Each row has a name. Each question is about the rows just above it. Places in a row count from 1.

k357: [-2.79 -0.48 -2.79 -0.48 -0.48]
k459: [-2.79 -0.47  2.66 -3.22  0.32]
k119: [-2.79 -1.48 -2.80  2.67 -8.19]
Places of [-2.79] in row k357:
1 3
[-2.79 -1.48 -2.80  2.67 -8.19] is in which row?
k119
What comes right after [-1.48] in the named rows?
[-2.80]
Every place of [-0.48] in k357:
2 4 5

k762: [-5.60  3.96  0.05  1.25]
k735: [-5.30  0.38 -5.59  7.58]
k54: [ 0.39  0.37 -0.09 -2.98]
k182: [-2.75 -3.43  3.26 -3.89]
k119: [-6.07 -1.31  9.36  6.03]
k734: [-3.21 -8.62 -8.61  1.26]
k901: [-3.21 -3.20 -8.61  1.26]
What comes right after [-0.09] in the named rows?
[-2.98]
The entry that follows [0.39]:
[0.37]
The entry that follows [-5.60]:
[3.96]
Every place of [-5.30] in k735:
1
Places of [0.38] in row k735:
2
What comes right after [-8.62] in the named rows?
[-8.61]
What comes right after [0.05] in the named rows?
[1.25]

k54: [-4.14  1.90  4.80  4.85  3.73  3.99 -5.68  3.79  2.15 -3.84  0.54 -1.69
 -7.80 -0.48 -3.90 -0.89  2.66 -3.57  1.35  3.57  1.73  5.37 -1.46  0.63
 -0.95 -4.99 -0.40  2.95  0.56 -4.42  0.91  0.14 -5.38 -1.23  5.28  8.52
  2.39  0.02  3.14 -2.74 -1.54 -5.76 -3.83  2.13  1.35  4.37  2.66 -2.16
  0.36 -1.75  3.63  5.41  3.37 -2.44 -3.03  1.83]
k735: [ 2.22  1.47  3.53 -2.99 -1.90 -4.14  1.90  4.80  4.85  3.73  3.99 -5.68
  3.79  2.15 -3.84  0.54 -1.69 -7.80 -0.48 -3.90 -0.89  2.66 -3.57  1.35
  3.57  1.73  5.37 -1.46  0.63 -0.95 -4.99 -0.40  2.95  0.56 -4.42  0.91
  0.14 -5.38 -1.23  5.28  8.52  2.39  0.02  3.14 -2.74 -1.54 -5.76 -3.83
  2.13  1.35  4.37  2.66 -2.16  0.36 -1.75  3.63]
k367: [ 4.80  4.85  3.73  3.99 -5.68  3.79  2.15 -3.84  0.54 -1.69 -7.80 -0.48
 -3.90 -0.89  2.66 -3.57  1.35  3.57  1.73  5.37 -1.46  0.63 -0.95 -4.99
 -0.40  2.95  0.56 -4.42  0.91  0.14 -5.38 -1.23  5.28  8.52  2.39  0.02
  3.14 -2.74 -1.54 -5.76  2.16  2.13  1.35  4.37  2.66 -2.16  0.36 -1.75
  3.63  5.41  0.55 -2.44 -3.03  1.83  7.98 -3.00]
k119: [ 3.53 -2.99 -1.90 -4.14  1.90  4.80  4.85  3.73  3.99 -5.68  3.79  2.15
 -3.84  0.54 -1.69 -7.80 -0.48 -3.90 -0.89  2.66 -3.57  1.35  3.57  1.73
  5.37 -1.46  0.63 -0.95 -4.99 -0.40  2.95  0.56  0.56  0.91  0.14 -5.38
 -1.23  5.28  8.52  2.39  0.02  3.14 -2.74 -1.54 -5.76 -3.83  2.13  1.35
  4.37  2.66 -2.16  0.36 -1.75  3.63  5.41  3.37]
k835: [ 1.47  3.53 -2.99 -1.90 -4.14  1.90  4.80  4.85  3.73  3.99 -5.68  3.79
  2.15 -3.84  0.54 -1.69 -7.80 -0.48 -3.90 -0.89  2.66 -3.57  1.35  3.57
  1.73  5.37 -1.46  0.63 -0.95 -4.99 -0.40  2.95  0.56 -4.42  0.91  0.14
 -5.38 -1.23  5.28  8.52  0.92  0.02  3.14 -2.74 -1.54 -5.76 -3.83  2.13
  1.35  4.37  2.66 -2.16  0.36 -1.75  3.63  5.41]
k734: [-3.99  2.22  1.47  3.53  0.91 -1.90 -4.14  1.90  4.80  0.91  3.73  3.99
 -5.68  3.79  2.15 -3.84  0.54 -1.69 -5.38 -0.48 -3.90 -0.89  2.66 -3.57
  1.35  3.57  1.73  5.37 -1.46  0.63 -0.95 -4.99 -0.40 -2.16 -5.38  0.56
  0.91  0.14 -5.38 -1.23  5.28  8.52  2.39  0.02  3.14 -2.74 -2.16 -5.76
 -3.83  2.13  1.35  4.37  2.66 -2.16  0.36 -1.75]
k289: [-2.99 -1.90 -4.14  1.90  4.80  4.85  3.73  3.99 -5.68  3.79  2.15 -3.84
  0.54 -1.69 -7.80 -0.48 -3.90 -0.89  2.66 -3.57  1.35  3.57  1.73  5.37
 -1.46  0.63 -0.95 -4.99 -0.40  2.95  0.56 -4.42 -1.54  0.14 -5.38 -1.23
  5.28  8.52 -1.53  0.02  3.14 -2.74 -1.54 -5.76 -3.83  2.13  1.35 -3.90
  2.66 -2.16  0.36 -1.75  3.63  5.41  3.37 -2.44]
k762: [-1.90 -4.14  1.90  4.80  4.85  3.73  3.99 -5.68  3.79  2.15 -3.84  0.54
 -1.69 -7.80 -0.48 -3.90 -0.89  2.66 -3.57  1.35  3.57  1.73  5.37 -1.46
  0.63 -0.95 -4.99 -0.40  2.95  0.56 -4.42  0.91  0.14 -5.38 -1.23  5.28
  8.52  2.39  0.02  3.14 -2.74 -1.54 -5.76 -3.83  2.13  1.35  4.37  2.66
 -2.16  0.36 -1.75  3.63  5.41  3.37 -2.44 -3.03]
k459: [ 1.90  4.80  4.85  3.73  3.99 -5.68  3.79  2.15 -3.84  0.54 -1.69 -7.80
 -0.48  2.67 -0.89  2.66 -3.57  1.35  3.57  1.73  5.37 -1.46  0.63 -0.95
 -4.99 -0.40  2.95  0.56 -4.42  0.91  0.14 -5.38 -1.23  5.28  8.52  2.39
  0.02  3.14 -2.74 -1.54 -5.76 -3.83  2.13  1.35 -1.47  2.66 -2.16  0.36
 -1.75  3.63  5.41  3.37 -2.44 -3.03  1.83  7.98]
At which places does k734 hold [-5.38]?
19 35 39
Whose row is [-1.90 -4.14  1.90  4.80  4.85  3.73  3.99 -5.68  3.79  2.15 -3.84  0.54
 -1.69 -7.80 -0.48 -3.90 -0.89  2.66 -3.57  1.35  3.57  1.73  5.37 -1.46
  0.63 -0.95 -4.99 -0.40  2.95  0.56 -4.42  0.91  0.14 -5.38 -1.23  5.28
  8.52  2.39  0.02  3.14 -2.74 -1.54 -5.76 -3.83  2.13  1.35  4.37  2.66
 -2.16  0.36 -1.75  3.63  5.41  3.37 -2.44 -3.03]?
k762
Every place of [0.91] in k734:
5 10 37
Whose row is [-2.99 -1.90 -4.14  1.90  4.80  4.85  3.73  3.99 -5.68  3.79  2.15 -3.84
  0.54 -1.69 -7.80 -0.48 -3.90 -0.89  2.66 -3.57  1.35  3.57  1.73  5.37
 -1.46  0.63 -0.95 -4.99 -0.40  2.95  0.56 -4.42 -1.54  0.14 -5.38 -1.23
  5.28  8.52 -1.53  0.02  3.14 -2.74 -1.54 -5.76 -3.83  2.13  1.35 -3.90
  2.66 -2.16  0.36 -1.75  3.63  5.41  3.37 -2.44]?
k289
The entry that follows [0.55]:
[-2.44]
The row with [ 3.53 -2.99 -1.90 -4.14  1.90  4.80  4.85  3.73  3.99 -5.68  3.79  2.15
 -3.84  0.54 -1.69 -7.80 -0.48 -3.90 -0.89  2.66 -3.57  1.35  3.57  1.73
  5.37 -1.46  0.63 -0.95 -4.99 -0.40  2.95  0.56  0.56  0.91  0.14 -5.38
 -1.23  5.28  8.52  2.39  0.02  3.14 -2.74 -1.54 -5.76 -3.83  2.13  1.35
  4.37  2.66 -2.16  0.36 -1.75  3.63  5.41  3.37] is
k119
At which places does k289 hold [-1.54]?
33 43

k735: [ 3.29 -0.55  4.84 -3.58 -5.38 -1.29 -4.95 -2.42]
k734: [ 6.11  3.36 -5.29  2.97 -1.94 -8.21 -6.58  3.70]
k367: [ 3.68 -5.74  3.02  2.83  3.19 -9.01 -5.23 -1.34]
k119: [ 3.67 -3.48 -0.06  3.90 -0.17 -0.53  4.85 -3.99]
k182: [ 1.64 -4.57  1.64 -2.38 -1.33 -2.04 -1.32  1.64]
At which places does k735 hold [3.29]?
1
What comes right after [4.85] in the named rows?
[-3.99]
Right after [3.29] comes
[-0.55]
Right after [3.67] comes
[-3.48]
What comes right after [2.83] in the named rows?
[3.19]
Every place of [-1.33] in k182:
5

k289: [ 0.49  3.90  0.26 -0.44 -0.06 -2.09  3.29 -1.32  0.13  0.60  2.49]
k835: [ 0.88  1.99  0.02 -0.28 -0.53  2.06  0.04  8.66  0.43 -0.02 -4.71]
k367: [ 0.33  2.60  0.10 -0.18  0.33  3.23 -0.81  0.33  0.10 -0.87  3.30]
k182: [ 0.31  2.32 -0.07  0.92  0.40 -0.72 -1.06  1.21 -1.25 -0.42  0.31]
k735: [ 0.24  0.24 -1.69  0.25  0.58  0.24  0.24  1.12  0.24  0.25  0.25]
k901: [-0.22 -3.07  0.06  0.47  0.13 -0.31  0.18 -1.18 -1.33 -0.74  2.15]
k459: [ 0.96 -2.85  0.53 -0.34 -0.67  1.27  0.42 -1.35  0.09  0.61  1.70]
k734: [ 1.85 -3.20 -0.15  0.19  0.60  0.34 -0.41  4.51  0.81  0.16 -2.78]
k54: [-0.73  1.70 -0.10  0.44 -0.86  0.34 -0.47  1.16 -0.31  0.19  0.03]
Every place of [3.30] in k367:
11
Every place of [0.24] in k735:
1 2 6 7 9
Places of [0.33] in row k367:
1 5 8
At which places does k735 hold [0.25]?
4 10 11

k357: [2.11 1.91 1.91 1.91 2.11 1.91 2.11]
k762: [ 3.39 -5.01  5.60  3.39 -5.01  3.38  3.39]
k835: [-1.15 -1.98  1.90 -6.79 -6.78 -5.02  0.09]
At which places does k762 hold [-5.01]?
2 5
Places of [3.39] in row k762:
1 4 7
At which places does k835 hold [-1.15]?
1
Every place of [-6.79] in k835:
4
At which places does k357 hold [1.91]?
2 3 4 6
Right after [3.38] comes
[3.39]

